Here are some rows, each followed by its group. Rows of different groups can look alike.
[-39   8   3 -43  16  17  -6 -26  30  12  11 -29   1  -2 -23 -12  16  12
 -13 -25  10  41  13   9] GM
[-25 -21 -15 -38  37  -3   1  20  31  14 -28   3   3 -15 -37  10  19  32
  -5  33  25  -1  35  -2] Cu
[-40 -11  -2 -73  63   9  42  63  87 -11 -80  -5   4 -26 -68   2  68 108
   7  46  15  22  81 -21] Cu
[ 28  38  12  38 -46   4  51  45 -33 -26   1 -37  -8  13  16 -14 -20 -37
  16 -36 -20  17   0 -27] Dl
[  1  -6 -18  33  13 -16   6   4 -23   1  -7  18   7   4  10  -2   4  12
  -5  12  -5 -20   9  -7] Pc
[ 17  -8 -11  24  14 -26  -8 -16 -25   5   6  27   4   3   2   3  -6   4
  -9  25  -4 -28  -9  -1] Pc
[-31 -27 -25  -4  15  -2 -21  -5  -2  31   0   0  -3  -6  -5  12  11   4
  -6  11  19  -8  21   9] Cu
[ 17  -7 -12  23  15 -26  -7 -15 -25   4   5  26   4   3   2   5  -7   4
  -8  25  -3 -29  -9   0] Pc
[ 30   9  -4  12  -2 -39  14   8 -36 -15  -4  17  -5   8   5  -3 -17 -21
 -15  17  -5 -26 -25 -12] By
[-14 -28 -14 -13  18 -11 -34 -26  -2  34  15   9  -6  -7 -13  19  -1  -5
 -12  24  21 -18   1  17] Cu
[-18 -66 -22   4  14 -16 -44 -14  16  28  -4  15 -10  -6 -23  -5  10   1
 -35  12   7  -9 -18  -6] Cu
[-33   2   3 -23   6  23  -2 -10  21  16  12 -37  -5  -4 -18  -3  11  -2
  -3 -26   9  34  15   8] GM
[-29 -18 -12 -48  45   1  15  36  43   8 -41   1   6 -18 -45   6  28  48
  -1  37  26   6  49  -7] Cu
[-17  29  -2 -23 -27  17 -10 -21  11  12  18 -24   7   8  -3 -18  -7  16
   7 -29   7  44  38  -7] GM
[-12  14   3   6   6  15  13 -10   6  -1  10 -21   5   3  -7 -12   8  11
   2 -23  -9  25  12  -2] Pc
[-14 -28 -17 -13  18 -12 -35 -24  -1  32  11   8  -6  -7 -14  19  -2  -6
 -14  24  21 -18   0  16] Cu
[-13 -28  -4 -15  15  -7 -27 -29  -5  43  30  17  -6  -7 -12  12  12   8
  -4  27  21 -13  13  19] Cu
[ 30   9  -5  12  -2 -39  14   9 -35 -16  -6  17  -5   8   5  -4 -17 -21
 -15  17  -5 -25 -26 -13] By
[-20   0   1 -38  14  26 -13 -11  45  17 -37 -16  15 -10 -10   3   9   8
 -14 -11  20  16   2  17] GM
[ 46  31  -2  19 -43  28  38  24  -6 -29  -6  29  34  27  56   4 -38 -20
  15 -29 -19   0 -23  -7] Dl
[ 30   9  -4  12  -2 -38  15   8 -35 -16  -5  17  -4   7   5  -4 -17 -20
 -14  17  -5 -25 -24 -13] By
[ 31  17  -2   8  -1 -38  17   6 -39 -14   0  16  -4   7   7   1 -18 -21
 -10  20  -2 -27 -20  -8] By
[-15 -40 -17  -7  17 -13 -37 -21   5  31   7  11  -7  -6 -17  10   4  -2
 -20  20  16 -14  -5   8] Cu
[  1  -6 -14  33  13 -16   4  -2 -18   1  -7  18   3   4  10  -1  12  22
  -5  12 -10 -20   9  -6] TJ
[ 18 -12  -9  11   2 -34  -1   4 -21  -5  -6  17  -6   4  -3  -6  -9 -15
 -22  15  -3 -21 -25 -13] FA
[ 28  12  21  15 -42  24   2  15   5 -27  -2   6   3   8  37   0 -17 -19
  22 -24 -16   2 -25  -2] By
[ 30  13  26  13 -38  25   3  11   5 -27  -1   3  -1  11  40   4 -16 -20
  22 -26 -12   2 -28   0] By
[ 16 -13 -18  13   4 -37  -6   8 -17 -13 -21  11  -6   5  -5  -3 -18 -23
 -29  12  -4 -23 -33 -17] FA
[-32   2   3 -23   5  23  -2 -10  21  16  12 -37  -5  -4 -17  -3  11  -2
  -2 -26   9  34  16   8] GM
[-32   2   3 -21   4  23  -1 -10  20  16  14 -37  -5  -3 -17  -3  10  -2
  -2 -26   8  34  16   7] GM
[ 39  22  25  21 -47  18  15  23  -3 -38  -5   8   3  11  41  -6 -19 -22
  23 -25 -22   1 -30  -8] Dl
[  1  -6 -18  33  13 -16   6   4 -24   1  -7  18   7   4  10  -2   4  12
  -5  12  -5 -20   9  -7] TJ
[ 17   3 -11  15  19 -23   1 -12 -25   3   4  23   7   2   1  11  -9   6
  -1  30   2 -29   0   4] Pc
[-31 -27 -21  -3  17  -2 -21  -5   0  30   0   0  -3  -6  -5  12  11   4
  -9  11  20  -8  20  10] Cu
[ 30   9  -4  13  -2 -39  14   7 -36 -15  -3  17  -5   8   6  -3 -18 -22
 -14  17  -5 -26 -25 -12] By
[ 33  25  32   4 -59  21   4  11   4 -21  -4  -8  -1  15  32  11  -7  -4
  24 -15 -14   0 -32  -5] By
[ 28  12  21  16 -42  24   1  15   5 -27  -2   6   2   8  37  -1 -17 -20
  22 -24 -16   2 -26  -2] By
[ 17  -7 -12  22  15 -26  -7 -15 -24   4   5  26   5   3   1   5  -7   4
  -8  25  -3 -29  -9  -1] Pc
[-11  13   1 -20 -30  39  42  92  64 -37 -65  15  31 -30 -22 -29  22  59
  38  10 -28  31  51 -24] FA
[ 15   1  31   7 -41  26 -18   7  15 -18   1  -6 -11  -2  25   3  -3 -13
  26 -19 -10   5 -22   4] FA
[-14 -27 -15 -14  19 -11 -33 -23   0  32  11   8  -5  -7 -14  19  -1  -3
 -12  24  21 -17   2  16] Cu
[-17   0   1 -27   4  27 -11  -6  37  18 -28 -20  11  -8  -7   4   5   3
  -7 -14  17  17   8  13] GM
[-33   3   3 -24   6  22  -2 -11  21  16  13 -37  -4  -3 -18  -3  11  -1
  -3 -26   9  35  16   8] GM
[-31 -27 -21  -3  17  -2 -21  -5   0  30   0   0  -3  -6  -5  12  11   4
  -9  11  20  -8  20  10] Cu
[-33   2   3 -23   5  23  -2 -10  21  16  13 -37  -5  -4 -18  -3  11  -2
  -2 -26   9  34  15   8] GM
[ 28  12  22  15 -42  24   2  15   5 -26  -1   6   2   8  37   0 -16 -19
  22 -24 -16   2 -25  -1] By
[ 17  -7 -13  22  15 -26  -7 -13 -22   3   2  26   4   3   0   3  -6   5
 -10  25  -4 -28  -9  -3] Pc
[-29   0   2 -13  -2  26   0  -3  16  18  13 -40  -7  -4 -14   1   8  -8
   3 -26   8  30  17   7] GM
[  1  -8 -18  33  13 -16   6   4 -23   2  -7  18   7   4  10  -2   4  12
  -5  12  -5 -20   9  -7] Pc
[ 16  -7 -23  24  17 -30 -13 -11 -21  -5 -11  19   5   4   0  10 -18  -7
 -16  22  -4 -32 -19  -4] Pc
[-14 -27 -14 -14  19 -11 -33 -24   0  33  13   9  -5  -7 -14  19   0  -3
 -12  25  21 -17   3  17] Cu
[-21 -29 -16 -24  28  -8 -16   4  20  22 -13   7  -1 -11 -29   8  13  17
 -13  27  20  -6  17   1] Cu
[-14 -28 -16 -12  18 -12 -35 -25  -1  33  13   9  -6  -7 -13  19  -1  -5
 -13  24  21 -18   0  16] Cu
[-33   2   3 -23   5  23  -2 -10  21  16  13 -37  -5  -4 -17  -3  11  -2
  -2 -26   9  34  16   8] GM
[ 10  -2   8  24 -28  37 -13   5  21  -8  -1  20  18  -4  24   1  -3  16
  31  -9 -20   2   2   6] Pc
[ 21  27  11   7 -48  21  44  76  24 -49 -44  19  23 -13   7 -31   0  22
  32  -4 -36  16  13 -26] Dl
[-14 -29 -15 -11  17 -12 -36 -27  -1  34  14   9  -7  -6 -13  18   0  -5
 -14  23  20 -18  -1  16] Cu
[-16 -33  95  32 -64  -6 -87  26  47 -37 -25 -37 -82 -52 -44 -62  85  44
  34   2 -49  18 -26 -32] TJ
[-14 -27 -14 -14  19 -11 -33 -23   0  33  12   9  -6  -7 -14  18   1  -3
 -12  24  21 -17   3  16] Cu
[-29  -1   3 -12   0  26   1  -1  16  18  13 -41  -8  -4 -15   3   9 -10
   3 -26   8  29  16   8] GM
[-14 -28 -13 -13  18 -11 -33 -24   0  34  14  10  -6  -7 -14  18   1  -2
 -13  24  21 -17   3  16] Cu
[-20 -30  -2 -42  40   8   5 -12  23  24   0  -5   1 -15 -23  43  14  34
  14  42  33 -13  36  30] Cu
[-16 -27 -43 -10  24 -20 -49 -16   4  12 -24 -10  -5  -6 -17  35 -31 -32
 -28  18  20 -28 -23  11] Cu
[ 30   8  -4  13  -2 -39  14   8 -35 -15  -4  17  -5   8   5  -5 -17 -21
 -15  16  -5 -25 -26 -13] By
[-13 -28  -4 -15  14  -7 -26 -29  -6  45  31  18  -6  -7 -12  11  14  10
  -2  27  20 -12  14  18] Cu
[ 17   3  19   8 -37  31  -9   7  14 -14   2   4   2   4  32   5 -11 -14
  23 -22 -10   5 -18   5] FA
[ 30   9  -3  13  -2 -38  14   6 -37 -14  -2  17  -5   8   6  -3 -17 -22
 -14  17  -4 -26 -25 -11] By
[-10  21   8 -11  -6   9  22   5   3  -8   3 -32  -4   4  -8 -14   2 -10
  -3 -29  -4  30   2  -6] FA
[-23  -1   2 -26   7  26  -7  -6  32  18 -17 -27   5  -8 -12   4   8   0
  -6 -17  15  21   8  13] GM
[ 17   3  19   8 -37  31  -9   8  15 -15   1   4   2   4  31   5 -11 -14
  23 -22 -10   5 -18   5] FA
[-34   5   2 -22   2  21  -1 -12  17  15  20 -38  -6  -2 -18  -6  10  -1
  -1 -28   7  38  19   5] GM
[ 17  -7 -13  24  14 -26  -9 -15 -24   4   4  26   4   3   1   4  -8   3
 -10  24  -4 -29 -11  -2] Pc
[ -7  18   8  -1 -12  12  24  12  -1  -6   5 -35  -6   4  -5 -10  -1 -16
   2 -30  -5  27   4  -7] FA
[ 15  -4  14  25 -25  37 -19  -8  17  -7   8  16  11   3  33   7  -5   7
  28 -16 -15  -1  -8  10] TJ
[ 30   9  -3  12  -2 -38  15   8 -35 -15  -3  18  -5   8   5  -4 -16 -20
 -14  17  -5 -25 -24 -12] By
[  1  -6 -30  32   8 -16   6   4 -32   4  -7  18   6   4  10  -2   4  12
   6  12  -8 -20  12 -10] TJ
[-20 -17 -17   3  12  -8  -9   3  -8  18  -4   2  -2  -2   0   7   6   0
 -10   9  14 -10  13   3] GM
[ 34  15  44  23 -50  10  -3  23  -2 -46  -7  -7 -20  -1  30 -14  -7 -25
  27 -23 -25   1 -37 -10] Dl
[ 30   8  -5  13  -2 -39  14   9 -35 -16  -6  17  -5   8   5  -4 -17 -21
 -15  16  -5 -25 -26 -13] By
[-13 -17 -12 -18  20 -10 -30 -27  -5  35  18   7  -4  -7 -11  25  -2  -4
  -6  28  25 -19   8  22] Cu
[ 28  12  21  15 -42  24   2  16   6 -27  -4   6   2   8  36  -1 -16 -19
  21 -24 -16   2 -26  -3] By
[-16 -28 -37 -11  23 -19 -45 -16   5  16 -18  -6  -5  -6 -17  30 -22 -24
 -25  19  20 -24 -17  10] Cu
[-33 -15  20 -62  53  10  36  39  72   9 -40   9   2 -23 -55  -4  73 104
   6  46  18  20  78  -8] Cu
[-18 -68 -23   5  14 -17 -45 -11  19  26  -9  16 -10  -6 -25  -8  11   2
 -38  11   5  -8 -20 -10] Cu
[-16 -27 -12 -17  21 -10 -30 -20   8  30   6   8  -7  -8 -18  17   9   9
 -12  25  17 -14   7  13] Cu
[ 30   9  -4  12  -2 -38  15   8 -36 -15  -4  17  -5   8   5  -4 -17 -21
 -14  17  -5 -25 -25 -12] By
[ 28  12  23  14 -42  25   3  16   6 -26  -2   7   3   7  36  -1 -14 -17
  23 -23 -16   3 -24  -2] By
[-35  -1   3 -25  11  23  -1 -10  23  16  11 -38  -6  -5 -20  -1  13  -4
  -4 -25   9  33  12  10] GM
[-13 -28  -7 -14  15  -8 -29 -29  -5  42  27  15  -6  -7 -12  14   9   5
  -6  26  21 -14  10  18] Cu
[ 13  -6 -60  27  24 -40 -31   0 -15 -31 -56  -4   5   5  -5  30 -55 -41
 -32  15  -5 -45 -48 -12] Pc
Which 4 groups are nearest to each row below, nearest first, going by the distance to the centre of the group?
[-15 -53 -17  -5  15  -9 -35 -26   3  37  15  13  -8  -7 -15  11   7   2
 -14  20  15 -14  -5  11]: Cu Pc TJ GM
[  37   52   80  -47  -18   19   26   26   20  -83  -53 -100  -52    9
   19   72   -3   -9   68   -4   21   -9  -36    5]: Dl FA By GM
[-26  17   4  10   5  10  20 -15 -10  -3  49 -36  -9   9 -15 -20  13   8
   7 -35 -18  42  20  -9]: GM FA TJ Pc
[ 18  18 -29  13  23 -28 -10 -16 -32  -8 -11   6   8   3   6  37 -39 -23
  -4  30   7 -43 -14  12]: Pc By Cu FA
Which 5 groups are nearest to each row below, nearest first, going by the average distance to the group's rows?
[-26  29  -1 -40 -12  13 -12 -33  21  10  17 -20   9   7 -10 -23   0  25
  -4 -29   8  49  32  -4]: GM FA Cu Pc By
[-19 -25 -11 -24  26  -8 -21 -10  19  25  -5   6  -6 -10 -24  15  16  22
 -10  28  17 -10  16   9]: Cu GM Pc TJ FA
[-58  24   5 -97  46   1 -18 -69  54   1   9  -9  14   1 -37 -37  29  50
 -40 -24  13  63   9  10]: GM Cu FA Pc TJ
[  1  15 -17  28  13 -19   5   4 -26   1  -8  18   6   4  11  -2   7  16
  -3  14  -7 -20  16  -6]: Pc TJ By FA Cu
[ 17  -7 -13  22  15 -26  -7 -15 -24   3   3  25   5   3   1   6  -8   3
  -9  25  -3 -29 -10   0]: Pc By TJ Cu FA
[ 19  -8  -1  21   8 -21   1 -21 -32  19  29  38   3   3   4  -6  11  20
   5  28  -5 -23   6   1]: Pc By TJ Cu FA
[ 13 -65 -20  47   9 -30 -21  -6  -2  -1 -14  35  -1   5 -10 -25   6  10
 -37   9 -20 -19 -37 -27]: Pc By TJ Cu FA
[-28  12   1 -23  -6  20  -4 -15  17  14  17 -33  -1   1 -13  -9   5   4
   1 -28   8  39  24   2]: GM FA Cu Pc By
[-30  33  10 -42  11  -4  19 -26   9 -17  28 -28  -4  10 -21 -36  13  13
 -17 -36  -8  55   6 -10]: GM FA Pc By Cu
[-17 -27 -59 -14  16 -18 -44 -14  -7  19 -20  -6  -8  -7 -19  30 -19 -19
  -5  20  12 -23 -11   3]: Cu Pc GM By FA
Which 5 groups are nearest to each row below, nearest first, going by the distance to the centre of the group?
[-10  21   8 -11  -5   9  22   6   4  -8   3 -32  -3   3  -8 -14   2 -10
  -4 -29  -4  29   2  -6]: FA GM By TJ Dl
[-12  14   3   6   7  15  13 -10   6  -1   8 -21   5   3  -7 -11   9  10
   2 -23  -9  24  11  -2]: GM FA TJ Pc By
[ 18  -7 -10  23  14 -25  -6 -16 -25   6   8  28   4   3   2   4  -5   6
  -8  25  -3 -28  -7   0]: Pc By TJ Cu FA
[-11  20   9 -10  -4   9  23   7   3  -8   4 -33  -5   3  -8 -13   3 -11
  -3 -29  -4  29   1  -5]: FA GM By TJ Dl
[-14 -28  -8 -14  16  -9 -30 -27  -3  40  24  15  -6  -7 -13  13   9   5
  -7  26  20 -14   9  17]: Cu Pc GM TJ FA
[ 17  -1   9  24 -24  39 -14  -8  16  -5   7  19  18   6  35  10  -9   7
  27 -16 -14  -1  -7  10]: FA TJ By Pc Dl
[ 19   0  -6   6   3 -32   3   0 -26  -3   0  15  -5   4   0   1 -12 -16
 -14  19   1 -23 -18  -6]: Pc By FA TJ Cu
[-10  20   8 -10  -6   9  22   6   4  -8   2 -32  -3   3  -7 -13   2 -10
  -3 -29  -4  29   2  -6]: FA GM By TJ Dl
[-11  14   2   6   5  15  12 -10   6  -1   8 -20   6   3  -6 -12   8  11
   2 -23  -9  24  12  -2]: GM FA TJ Pc By
[-14 -28 -14 -12  18 -12 -36 -28  -1  34  15   9  -7  -6 -12  20   0  -4
 -13  24  20 -18   0  17]: Cu Pc GM TJ FA
[ 15  -4  11  26 -25  36 -21  -7  17  -8   4  15  11   3  32   8  -7   5
  27 -16 -16  -1 -11   8]: FA TJ By Pc Dl
Which 5 groups are nearest to each row below, nearest first, going by the distance to the group's nearest row?
[-47   8   4 -21   2  16   6 -19   3  13  57 -51 -19   4 -26 -14  14  -2
   3 -39   0  55  27  -1]: GM Pc FA Cu TJ
[  7  39   4 -11 -29   7  13   0   3 -10  -9 -17  11  10   7 -21 -13   4
   1 -27  -2  30  15 -15]: FA Pc GM By Dl
[-10  21   8 -11  -6   9  22   5   3  -8   4 -32  -4   4  -8 -15   2 -10
  -3 -29  -4  30   3  -7]: FA Pc GM By Dl
[-17   9  10 -10   8  12  26  11   7  -6   2 -38  -9  -1 -14  -7  10 -18
  -7 -28  -3  25  -7   0]: FA Pc GM Cu By
Which 4 groups are nearest to each row below, nearest first, going by the distance to the group's nearest row?
[-44 -18   6 -23  29  27   4  -2  28  19   7 -46 -13 -12 -28   9  24 -15
  -9 -22  10  25  -1  20]: GM Pc FA Cu
[ 11  50  -4   9 -40   8   1 -24  -8  -6  17  -4  22  19  14 -32 -17  34
  16 -29 -12  39  42 -23]: GM Pc FA TJ
[-15 -39 -18  -8  18 -13 -37 -21   5  31   6  10  -7  -7 -17  12   2  -2
 -19  20  17 -15  -4   9]: Cu GM Pc FA
[  0  41  10 -19 -11  -4  29  -2  -1 -24   1 -21   3  11  -3 -31  -3   1
  -9 -32 -10  37   0 -17]: FA Pc GM By
[ 17  -7 -13  23  15 -26  -8 -15 -24   4   4  26   4   3   1   5  -8   3
  -9  25  -4 -29 -10  -1]: Pc TJ FA By
[ 17  -7 -13  23  15 -26  -8 -16 -25   4   5  26   4   3   2   5  -8   3
  -9  25  -4 -29 -10   0]: Pc TJ FA By
[ -3  27  -4   9 -52  25  -5   0  -5  18  22 -33   2   9   9  -7 -19  -1
  25 -32   4  35  46 -12]: GM FA Pc TJ
[-27 -17  52 -60  41  21  53  29  46  43  21  35   8 -23 -44 -26  91 111
  25  52  31  29 104   3]: Cu FA GM Pc
[-34 -16 -14 -58  52   3  27  55  58  -2 -61  -2   9 -22 -56   3  36  62
   1  40  26  13  61 -16]: Cu FA GM Pc
Which 4 groups are nearest to each row below, nearest first, going by the average distance to the group's rows?
[-12  -9 -12 -22  21  -9 -28 -30  -9  36  21   5  -4  -8  -9  32  -6  -7
  -1  31  28 -22  12  28]: Cu Pc GM By
